Where one turn sends some rows of the set: a few examples, then the rows asked
Vez: [  7.8 -24.6 -22.2  11.6  -4.3  31.6  24.9  -8.0  14.3  14.9 -20.4  -0.7
  47.5]
suta: [ -2.5 -23.4   1.9  -2.9  19.2  25.6 -33.5  -7.0  22.7  15.3  -8.0  -6.0
  25.5]
Kibip: [-16.0 -25.9  -4.3 -12.6  18.4  30.1 -33.1   6.5  25.7  10.5 -14.0   0.7
   4.2]
burim: [  8.0 -43.8 -15.5  -9.4   6.1  27.6  20.9   7.5  27.3  -1.4 -18.1 -29.2
   4.8]
bugu: [ 15.9  10.0 -16.7   8.0   8.2 -12.3  29.2 -31.6 -23.5  -2.8  -9.8  41.9
  10.8]
mup: [ 32.9  -1.7  -7.7   6.2  22.1 -20.4  26.1 -42.1 -26.0   4.6  -5.1  29.0
   5.6]
Dodoz: [-23.3  35.6 -17.2 -14.7 -10.0   3.6  30.6 -16.0 -23.3  22.2  14.9  29.2
   6.9]
demup: [-18.7   5.5   3.9  17.7 -11.3  -0.7  40.5 -35.0 -15.5  23.0   4.6  -2.6
  32.2]
Kug: [-24.8   4.4 -18.0 -15.1  -3.0   6.4  53.8  17.0 -12.4  14.3  -8.5 -25.7
   5.7]
vidu: [  0.0  11.2   7.2 -12.0  16.1  -8.7  18.3 -34.1  -8.7  26.8  24.9 -37.7
  -3.5]
bom: [-35.5  -3.9  15.4  -3.3 -21.0  -4.2  28.9 -20.3  12.4  -6.4  25.8 -24.2
  -9.4]
Risig: [-14.0   4.0  -3.7  -1.0  -0.6  -0.8  38.5 -28.9 -34.4  24.5  -9.3  39.4
  -7.1]
Rafev: [ -4.7 -13.6 -26.5 -24.9 -11.8  29.2   1.3  11.5  19.4  -2.2  -2.4  50.4
 -13.4]
susig: [ -9.7   4.4  15.9  17.0  -2.7  -5.2  28.1 -53.8 -11.4  22.1  18.8  -7.6
  20.3]
Duli: [ -2.9  -8.1   0.1  -2.7 -10.5 -12.3  23.9  -3.8  18.7 -33.6  16.3 -16.3
 -15.8]
momaf: [ 19.5  -7.9   0.4   1.0   2.0  19.3 -16.5 -43.8  24.8  14.1  23.8  -0.5
  21.7]
Kada: [ -4.6 -16.6 -10.4  -7.5  19.7  33.7 -31.5  -5.7   6.5  22.7 -19.7  23.2
  27.9]
Fubag: [-15.0  20.2   4.5 -24.4   8.0  -6.0  10.7 -18.4  -0.3  14.7  38.9 -20.8
 -25.4]
fur: [  6.8  -4.7 -12.3 -14.9   3.9 -14.2  31.3  -0.5  -8.2 -23.9  -5.0  31.0
 -39.4]
vosam: [ 12.5   5.4   3.2  14.8  -1.5 -16.8  24.0 -39.1   5.7 -16.8  11.1  -9.8
  28.5]
vano: [  6.7 -38.3   1.8 -22.7  -8.5  14.7  27.1  14.7   9.5   3.2 -24.3 -40.3
  -7.1]
kosil: [ -6.9 -14.0  -5.6 -16.9 -20.3  26.1 -12.5  -7.0  40.0  -8.3  27.6   9.6
  -2.2]
Bazo: [ 23.0 -47.1 -11.5 -21.2  31.8  19.5  11.8  -6.4  10.6   8.0 -15.4   0.6
 -27.0]
Pime: [  7.8 -17.4  -8.0 -12.6  16.4 -21.1  31.9   1.9 -16.8 -17.8 -14.4  22.1
 -37.5]
Sofum: [ -9.5  -6.1 -14.2 -36.0 -27.6  16.0   3.9   8.5  -3.1  11.1  -5.9  48.3
 -20.6]
fepi: [-32.0  -9.6   2.1 -23.8  -4.2  -0.8  34.4  -5.2  -8.9  -0.2   5.0  22.3
 -44.2]
lado: [ -0.4  -8.4   7.5  -2.3  23.0  -9.7  37.2 -47.4 -32.1  29.0  -5.9  25.0
 -16.9]
Mafe: [ 21.8 -37.4   6.0 -28.9  25.1   7.6  13.6  -6.4  -9.5  23.4 -29.1  -5.4
 -35.1]
Duk: [  1.6 -22.5  -2.0  -3.9  31.4  31.6 -28.5 -13.5   7.6  24.6 -23.0  10.3
  19.2]
rez: [-15.7 -17.2  -7.6  -2.6  11.1  36.0 -28.4   1.1  19.8  18.2 -13.5   1.7
  31.3]
tur: [-13.5  -2.8   6.0 -27.8 -38.0  15.1  -9.9  -0.6  24.8  -2.9  22.2   3.8
 -20.6]
Zotan: [-16.0 -25.5  -9.4 -10.3  14.4  34.3 -21.5  18.8  23.8   6.1 -23.9  -4.7
  12.9]
sorek: [  6.1  -1.0 -14.4  -8.8 -17.4  20.2  23.5  -9.6 -19.9  31.1 -30.9  39.6
  30.7]
das: [ 33.5 -28.5  -1.6 -10.0  34.1  20.6  -7.3 -39.8   3.7  28.1  -2.5  17.2
  -2.7]
kiz: [-22.0 -21.7   5.2 -19.2  11.0  -6.4  43.5  -2.3 -11.9   1.7  -8.9   4.9
 -47.5]
ronop: [-11.4 -21.6 -11.7 -16.2  22.3  31.2 -34.0   5.2  13.9  20.3 -14.7  26.0
  -3.4]
zugu: [ -5.1 -30.0 -13.4 -15.7  28.0  31.7 -22.0   7.4   8.2  18.2 -27.8  16.8
   2.2]
fumu: [ -2.8  -9.7  -5.2  -4.7  -8.8 -13.1  35.9   7.0  11.3 -34.8   2.0 -20.0
  -9.3]
Fudal: [-26.6  23.1 -22.5  -6.8 -18.6   8.2  43.4  -2.7 -16.2  22.0  -0.2  -1.2
  27.0]
kul: [  5.6 -13.8 -32.0  -7.0  -2.9  32.8  18.1 -10.2   1.2  17.0 -19.3  52.5
  24.9]
diru: [ 10.1   0.3  21.1  -7.0 -16.8   8.3 -16.8 -41.4  16.1  14.9  25.0 -14.9
  15.3]
Lukiv: [  4.6  -0.3  -0.2 -13.9  35.3  -7.7  33.2 -32.3 -34.3  35.1   1.4 -22.0
  -8.2]
Gita: [-33.8 -15.7   7.1   1.2 -16.0   0.3  46.6  -4.3   8.6  -6.9   6.8 -33.3
  -0.6]
gasu: [-10.4  -8.3 -12.3 -22.9  26.2  -0.3  53.8   5.7 -29.5  24.2 -15.4 -18.7
 -14.8]
Tilez: [  6.1   4.7  -5.9  22.6 -10.5 -12.6  35.4 -23.6   0.0 -15.1   2.8  -9.5
  40.6]
torek: [  2.1 -13.2  -6.7   4.4 -24.9  24.6  27.5  -3.8   6.5  23.9 -20.6 -16.4
  43.3]
gib: [-23.1  26.6  -7.8 -33.4  -7.2  -2.3  13.9 -11.5 -12.1  16.4  29.0  18.7
 -25.9]
lup: [ 34.5 -15.2  17.4 -13.8  20.1   4.6  -3.7 -45.9 -16.6  37.8  -1.0   6.9
  -1.3]

gib -> Fubag
Bazo -> burim
Kibip -> suta
And these:
Risig -> fepi
sorek -> Sofum
Pime -> fumu

